One turn moves each row of this set onto another row. After a few examples, where does it send each row asked below?
j_166: [ -4.3  -8.2  -8.5 -26.1 -13.5   0.7 -26.9  31.2   7.8  -3.9  -1.4  14.7
  -7.2 -16.5 -10.6 -38.4 -15.2 -21.1 -30.8  -6.5  19.5  32.5   5.9]
j_259: [ 24.4   4.5  -6.0  -7.8   6.3  -5.7 -34.2  25.1  10.7 -35.4  24.5   4.5
   6.2 -10.6 -24.6  -2.0 -25.2 -36.7   3.8  -0.9  -9.8  18.9  -3.6]
j_965: [ -5.1   4.3  12.6  -3.8  17.5  -4.0  -7.7  16.0  10.6  -9.3  -4.8   7.9
  -7.0  -6.5 -24.8   0.3 -29.0  -6.2  16.5   0.1  27.2  52.7  25.0]
j_989: [ 17.0   2.3   0.0  -9.1   6.3   3.0 -17.7  24.7   2.8  40.9   0.7  28.8
  -5.1  -2.5 -19.6 -13.2 -24.3 -24.2  -7.4   8.0  -1.0  25.2 -20.5]
j_372: [  4.2   3.4 -26.1   2.0  18.6  11.4  -1.7  -0.3  22.2  -4.9  -9.0   2.8
  -7.1   0.2 -31.9   0.3 -32.2 -19.7  20.7 -18.0  23.2  23.2  23.8]
j_743: [ 13.8  13.0   7.3 -15.2 -10.0  23.6  -3.9  24.2   6.5  17.6 -13.7  34.4
  -3.7   9.9 -25.2 -13.5 -21.4 -31.5 -17.7   2.7  -4.8  20.6  -8.0]
j_954: [ 11.0 -12.8 -36.7   1.6  -8.9 -22.3 -25.9  10.0   4.5   9.6  -5.8  15.7
  -7.5   5.9 -38.4 -32.1 -34.5 -20.1 -10.8  -8.0  21.8  18.2 -12.7]
j_757: [  1.2  14.8 -24.1  -9.1   7.6 -19.6 -47.5  21.0 -10.7 -14.8  -3.7  33.3
   7.7 -10.8 -28.6  11.1 -16.9 -27.2   8.9  -0.6   6.1  13.6  -6.0]
j_147: [ -2.4   1.6 -15.5   4.8  -4.6  16.6 -19.3  16.2  -0.6   4.6   5.6  16.5
   0.7 -28.0  -4.0  -3.9 -50.1  -0.2 -25.3  10.6 -20.2  24.6  28.0]
j_258: [  5.3  11.4   5.6  -8.2   6.8   7.0 -14.5  32.6 -13.8 -16.3  -4.3  -1.5
  -2.1  -2.0 -13.2 -10.3   9.8 -28.5  -4.1  -4.9  -4.1  44.6  21.4]
j_699: [ 10.8  13.8  11.7 -21.3   0.8  -2.9 -28.8  11.3  13.6  -5.3   0.6  25.9
 -20.7  -4.9 -19.1 -17.1 -24.8 -27.3 -10.9  -2.5  -3.9  31.9  47.2]
j_607: [  4.2   8.5 -17.3 -19.2 -13.2   6.2 -43.0 -10.8   6.2  -1.7  19.7  21.3
 -25.3   2.8  -3.4  16.5 -27.3  -6.5  -6.7  -3.2  -0.6  18.6  16.5]
j_81: [ 10.2  -6.2  -2.2  19.0  -0.1  -4.8 -27.9  33.4 -32.4  -6.9 -34.6  -0.5
  -9.5 -10.8 -19.0 -14.2 -29.5 -22.8   7.8 -13.2  17.4  25.4  -6.2]
j_250: [ 16.2 -23.7 -30.1  13.0  -7.7  -7.7  -3.7  14.2 -23.4  -5.3  -4.4  14.6
  -8.9 -12.5 -14.2   3.6 -26.3 -15.0  11.0  -9.1  11.0  15.1 -27.0]
j_544: [ -4.0  -1.6  -3.5 -18.4  13.7   0.9 -19.9  14.4   6.5   1.2 -12.7 -10.9
 -17.9 -15.8 -39.3 -32.2 -36.4 -22.4 -17.9  -6.6  -5.5  10.9  21.9]
j_598: [ 30.5  18.8  -3.7  17.5  -0.1 -16.4  -8.7  24.6  -0.2  29.4   0.3  16.8
   1.6 -10.0  -8.8 -16.8 -16.2 -23.0  -2.3   8.6  -3.1  12.4 -10.4]
j_490: [  5.1  -6.6 -13.6   6.0  19.5  20.2 -22.8  34.1 -20.3 -14.9 -20.7  -4.6
  -0.7 -17.9 -24.0 -15.8 -24.0 -29.4 -18.1  -8.3   2.2   4.8  17.3]
j_613: [  8.7   4.8 -46.6   0.9   3.3   6.9 -10.0  23.5   5.2  -9.1  -1.0   6.1
 -17.3  -7.1  -5.7  -7.7 -46.9 -18.6  -1.2 -15.8  39.6  14.2   9.5]
j_289: [ 12.7  -9.9  -4.1  -1.8 -20.4  -4.2 -38.2 -17.8  11.6  -1.2  21.1  12.6
 -14.0  -4.1  -2.4  12.4 -26.3  -1.5  12.7  -6.5   6.2  25.2  -0.3]
j_16: [  1.3   1.8   7.2  -6.7  -3.9 -23.3 -27.1  13.0  -6.0   6.9 -28.1  -8.2
 -23.2  -7.2 -35.4 -31.7 -40.5 -16.9   8.7 -11.0   8.0  29.9  -1.6]
j_510: [-12.3   0.0 -26.4  -6.6 -12.0 -17.6 -29.7  31.9   4.6  -6.4 -20.3  43.6
 -18.8  -1.8 -24.6 -13.0 -15.3   2.3  14.2  -8.6  -8.4  23.5   0.0]
j_932: [ 11.2  -4.0 -19.5   6.6  16.2   0.2  -3.0  18.0 -14.4  -5.8   0.3  15.4
  15.1   1.1 -12.7   2.2 -22.2 -23.8   2.6 -14.5 -19.1   8.3  35.7]
j_826: [  0.2   4.0  -7.0  -5.7   2.9  -7.2 -14.8  39.8  -5.4 -12.1   1.8  11.0
 -15.4 -15.1   0.3  -6.1 -43.3  -6.1  -5.2   0.6  42.8  44.2  10.0]
j_198: [  4.7  25.6 -21.5  -3.1 -20.7  -3.2 -30.9  -7.5   7.7  13.4  -6.9  16.4
 -21.6 -14.5 -18.7  -7.9 -60.4 -11.0 -10.6   3.2  -7.7  26.0  18.8]
j_842: [ 14.4  -5.0   2.2 -15.5 -20.3 -11.2 -31.9   8.3   4.6  -3.2  -4.1  26.8
 -41.9 -17.8 -21.8 -16.2 -30.8 -19.2  -2.8   3.3  24.8  38.9 -15.8]
j_326: [ 18.6   7.5 -22.8  19.1  12.3 -16.1 -12.9  10.2 -17.2  -4.9  -9.2  -1.3
  -2.9  19.2 -41.1  -5.1 -10.9 -28.6  15.4  -6.4  -1.2  30.2   2.8]
j_236: [ 26.6  27.8   4.4  12.0 -18.9   5.1   4.6  23.4   2.8   5.4 -14.6  20.9
   3.1   3.1 -12.5 -15.3 -14.1 -29.3 -13.2   5.3  -5.7   9.1   2.4]
j_588: [  7.9  -7.0  -1.4  21.3  -5.1  29.8 -19.8  12.1 -15.0  -4.4  -4.5  10.9
   5.6 -27.0  -4.0  16.0 -34.0 -10.8   4.5   2.4  -9.3  39.9  -1.2]
j_730: [  9.8 -10.0 -10.4  -6.0 -12.8  -3.0 -14.1  36.5  27.1 -25.5   6.1  13.3
 -18.9  -1.2 -18.2 -27.5 -27.0  -6.3   7.0  -9.2 -25.2  32.6   2.9]
j_304: [  3.8   1.6 -17.8   3.1 -15.4   7.8 -28.2   7.5  -7.8 -14.7  14.9  29.3
 -15.6  10.5  -0.6  18.5 -27.3   6.5 -13.7   3.9  -5.3  17.5  27.3]
j_987: [ 15.5  17.0  -6.9  13.6 -21.5  10.2 -32.8 -12.8  -4.8   4.6 -14.8  12.8
 -14.7 -13.9 -19.5  11.6 -44.9 -21.0  18.6  -3.4   2.3  41.3  -9.5]
j_639: [ 11.7 -15.9  -3.0  21.6 -19.8  -2.3 -24.4   0.5  -2.3 -13.1  16.4  22.2
  -2.7   4.1   2.0  14.3 -27.0  11.9   5.6   0.7  -0.7  26.1  12.0]

j_730 moves to j_259
j_639 moves to j_289
j_613 moves to j_826
And these:
j_588 moves to j_987
j_989 moves to j_743
j_166 moves to j_258
j_16 moves to j_544
j_932 moves to j_250

